In the data rows, the value 128 means zero.
Here are some points, each followed by its number:
[118 152 143  81 160 153 188 116  67  57 112 104 133 121 108 129] 0
[107  91 149 139 133  80 101 145 154 194 143 178 150 145  84 112] 1
[128 166 142  48 111  87 124  36  94 144  94 108 137  97 163  79] 2
[166 134 125 136  76 169 113 163  92 149 105 101 126 111 167 124] 3
[124 136  95 118 136 172 148 178 118 119 155 152 121 163  98 158] 4
[129 155 153  54 114  88 109  56 102 145  81 118 128  93 152  85] 5
[144  90 120 164 163  87 109  92 223 141 190 146 137 153 140 110] 6
[111 128  65 117 134 132  90 117 149 199 103 164 138 136 113 124] 7
[ 66 129 196 146 100  73 118 148 148 132 135 137  93  88 103 142] 8
[125  85 109 166  86 122 160 135  74  67  96 116 173 133 118 164] 9
[153 158 153 117 166 131 129 101 170  95 179  86  80 114 172 115] 10
[138 127 199 143 180 105 154  79 109  11 107  65 134  92 149 103] 11
[129 132 145 107 224 123 146  96 133  65 126 109 134 127 116  93] 12
[155 147 135 107  85 164 121 188  89 170 155 136 113 135 125 136] 13
[ 29 133 167 166  87  88 110 158 153 149  91 146  89  66  92 159] 14
[121 100 111 171 173 131 152 131 134  89 108 134 162 152  94 136] 15
[172 128 125 126  98 160 101 161  94 153 106 108 133 116 165 115] 16
[ 71 144  65 174 138 107 109  96 205 125 105 124  96  99 136 152] 17
[148 153  75  68 116 131 128 101 143 169 166 156 114 148 140 135] 18
[123 146  90 120 115 148 126 148 138 136 161 143  92 137 127 157] 19
[ 94 134  98 124 157  94 118  82 197 155 143 153 112 137 110 139] 20
[130 106 164 143 143  92 133 129 117  68 130 109 134 121 119 129] 21
[116 109 141 166 178 125 147 118 144  76 104 117 146 126 112 125] 22
[133 121 130 121  93 103 137 116 134 115 170 123 111 128 149 146] 23
[ 97 133 154 114 191 108 115 132 181 175 162 170 104 147  88 111] 24
[145 130 205 102 158  94 147  92 132  66 169  88 118 123 140  97] 25
[158 113 186  85 182  99 104 123 146 199 159 161 153 165  98  58] 26
[171 129  76 130 156 109 117  61 200  84 171  93 102 126 190 121] 27
[105 150  18  69  64 132 117  79  87 193  73 175 151 140 123 152] 28
[111 110 123 142 112 137 138 200 158 183 180 183 120 165  85 152] 29
[184 102  88 167  87 142  91 106 134 165 111 121 163 146 181 101] 30
[117  88 189 138  19 107 137 222  47 185 140 177 159 147  78 157] 31
[166 108 139 129 113 174 115 215  90 224 144 166 154 178 102 117] 32
[ 84 137  83 113 175  96 115  78 198 133 148 156 122 129 119 123] 33
[111 113 152 151  69 141 107 156 103 183  78 130 139 108 131 123] 34
[129 123 114 147 141 152 141 157 112  72 125 109 125 117 128 151] 35
[ 68 133 143 108  69  89 123 127  89 152 106 161 132 108  95 149] 36
[102 107  33 183 100 155 119 176 177 190 152 180 121 161 105 187] 37
[134 114 151 147 131 109  92 153 141 178 122 132 133 129 117  97] 38
[165 111 126 134  83 182 116 218  95 217 133 167 144 169 106 131] 39
[154  91 118 152 153  85 108 105 219 146 191 140 136 168 135 108] 40
[102 116 162 137 112 124 154 171 101 101 128 132 128 126  92 160] 41
[ 90 151 170 117 116  89  93  97 112 137  62 103 111  61 133 101] 42
[167 116 196 126 169 102 138 106 142  72 182  86 117 120 156  98] 43
[117 136 143 107 129  98 101  85 118 174  88 137 141 110 130  89] 44
[103 138 140 112 176 108 100 137 192 177 161 169 103 138  89 107] 45
[132 108 147 159 164 106 145  84 127  33 100  84 150 113 142 117] 46
[128 137 105 109 142 164 163 163 116 135 169 152 124 161 108 159] 47
[125 111 151 150 122 117  89 140 148 153 127 131 113 113 130 110] 48
[181 139 133 103 148 178 175 159  77  65 159  83 129 153 144 131] 49
[144 149 147 115 109 165 118 179  91 147 135 124  97 124 125 137] 50
[145 117 126 164 123 130  94 169 159 135 148 114 100 123 151 131] 51
[144 184 135  83 108 155 132 130 117 102 161  96  63 105 168 142] 52
[100 141  98 107 146  98 124  91 181 149 144 146 115 131 117 131] 53
[123 132 136 124  98 111 147 109 142 114 164 117 110 124 146 145] 54
[121 111 123 153 105 130 136 198 158 179 184 176 123 172  94 153] 55
[135 139 154  62 200 149 184 139  86 100 158 152 154 176  78 113] 56
[144  94  66 170 148 162 161 166 127  95 129 142 162 168 108 155] 57
[ 95 187 170 138 134 183  96 167 121 152  49  89  65  56 140 122] 58
[127  79 125 135 133 101 176 102  99  84 120 146 192 162  95 138] 59
[120  86 128 159  83 116 173 125  86  78 101 121 174 134 111 161] 60
[ 32 104 142 152 133  99 164 155  91 103  69 173 168 116  30 168] 61
[ 66 181 148  83 169 130 138 112 130 111 135 140  72  91 103 146] 62
[ 23 153 201 106 155  67 162 111  98  76  68 117 121  65  71 136] 63
[166 117 132 135  80 194 125 232  82 208 126 158 144 162 110 133] 64
[136 101 121 146 124 147 184  92  94  61 119 122 175 146 129 142] 65
[112 126 155 137 209 141 183  95 152  68 117 125 139 140 105 113] 66
New points follow, each followed by the number of its nearest point above.
[ 91 139 138 131 191 160 199 104 128  83 116 149 149 142  88 138] 66
[171 132  84 130 168 109 120  52 194  92 174  99 118 142 188 116] 27
[120 114 163 139 144  92 148 117 133  73 128 110 133 114 122 127] 21
[189 101  76 162  83 145  83 122 132 171 115 127 154 142 180 110] 30
[109 140 179  85 128 104 116 117  95 156 114 138 130 104 116  97] 44
[192 119 155 138 187 169 153 146 104  52 155  81 133 140 150 113] 49
[121 120 155 141  85 129  97 158 101 176  81 134 134 112 128 121] 34
[138 131 133 104 239 124 156  92 154  78 132 105 137 138 122  93] 12
[124 137  92 129 104 134  90  88 119 154  65 119 132 101 167 117] 44
[176 125  82 137 164 112 104  56 201  95 175 103 112 147 187 109] 27
[157  95  84 174 158 174 145 178 116  92 125 123 158 165 114 141] 57
[100 106 161 222 177 158 118 246 195 124 146 119  92 118  93 156] 51
[179 131  77 137 149 116 124  47 200  87 176  91 124 146 203 116] 27
[157 126 168  96 179 153 117 108 139 207 155 165 149 174 115  70] 26
[ 42 132 209 120 168  82 162 123 100  79  85 120 133  80  65 133] 63
[100 199 134  67 117 147 135 127 115 108 130 104  70  83 154 150] 52
[117 111 149 145  77 126 110 144 107 184  80 120 144 106 130 128] 34
[128 115 161 138 145 100 143 115 134  81 133 115 142 121 122 115] 21
[131 164 100  59 125 148 133 125 111 161 153 141 111 149 129 132] 18
[165  92 100 158 100 109  72  98 148 168  93 123 148 135 163  97] 30
[106 141  65 116  91 135 142 116 138 131 141 140 106 128 134 173] 19
[122 113 145 148  79 125  96 157  97 177  87 144 147 101 126 120] 34
[ 19 150 204 121 160  89 154 122  92  61  59 124 117  70  62 132] 63
[107 120  68 130 136 111  91 112 153 198 100 165 153 134 113 130] 7
[ 45 142 141 145 113  94 105 140 159 155 102 150  87  85  90 156] 14
[205  93 106 147  90 134  88 112 130 161 123 111 159 152 181  97] 30
[164 163 132  73  76 146 169 110  89  90 186  99 101 129 176 145] 52
[159 118  53 136 181 145  79 134 192 205 154 171 134 178 126 107] 7
[149 100  71 169 150 164 148 173 121  82 125 133 161 164 112 159] 57
[120 139  45 133 153 159 138 126 129  82 112 119 127 129 136 160] 35
[114 168  73  69 120 139 118 118 134 183 143 157 104 140 114 142] 18
[159 114 173 102 173 140 127 113 158 222 158 174 159 178 122  68] 26
[187  88  71 157  88 130  87 117 137 169 116 122 162 147 175 113] 30
[141 107  54 174 148 180 154 160 123  95 125 135 163 159 115 151] 57
[121 108 157 146  85 133  99 150 101 183  84 134 137 117 127 116] 34
[126  87 116 123 123  95 174 101 106  87 126 150 195 170  97 136] 59
[131 129 148 134 117 117 101 136 145 146 137 127 114 117 137 117] 48
[  7 154 121 144 151 103 127 139 158 135  90 162  94  86  67 166] 14
[137 112 162 153  83 129 102 141  98 180  96 122 140 119 138 117] 34
[117  86  69 207 123 178 139 215 129  99  93 133 145 141  92 188] 57
[ 80 164 158 123 150 132 148 155 127 101 139 126  83 101 101 151] 62
[ 79 125 153  93 120  70 105  73 116 183  69 160 158 111 105  92] 44
[176 123  91 133 156 114 119  63 196  92 168  92 108 141 185 123] 27
[133 135 145 109 232 125 149  97 139  72 141 115 142 138 113  98] 12
[ 76 135 139 117  60  86 120 129  94 157 110 155 120 100 101 151] 36
[ 68 132 158  97  51  75 127 142  96 161 118 166 126 110  82 149] 36
[139 102 129 124 123  92 176 107 105  85 132 141 184 162 101 129] 59
[125 121 159 150  66 130 116 153  90 171  88 126 140 111 132 122] 34
[178 144 136 112 133 179 162 166  71  58 154  87 115 136 140 142] 49
[108 105 107 172 168 137 166 139 143  96 107 136 166 145  98 136] 15
[ 90 120 151 107  60  85 137 135  88 165 125 161 135 114  87 149] 36
[136 117  76 157 141 178 159 159 112  90 118 130 160 160 114 157] 57
[110 166  69  71 146 145 123 111 138 168 148 172 111 144 107 131] 18
[121 119 155 149  73 137  94 163 108 174  90 135 126 109 132 122] 34
[123 172  69  71 143 143 122 106 139 178 165 156 102 150 119 132] 18
[130 145 142 100 222 123 155  94 139  64 127 102 135 132 113  99] 12
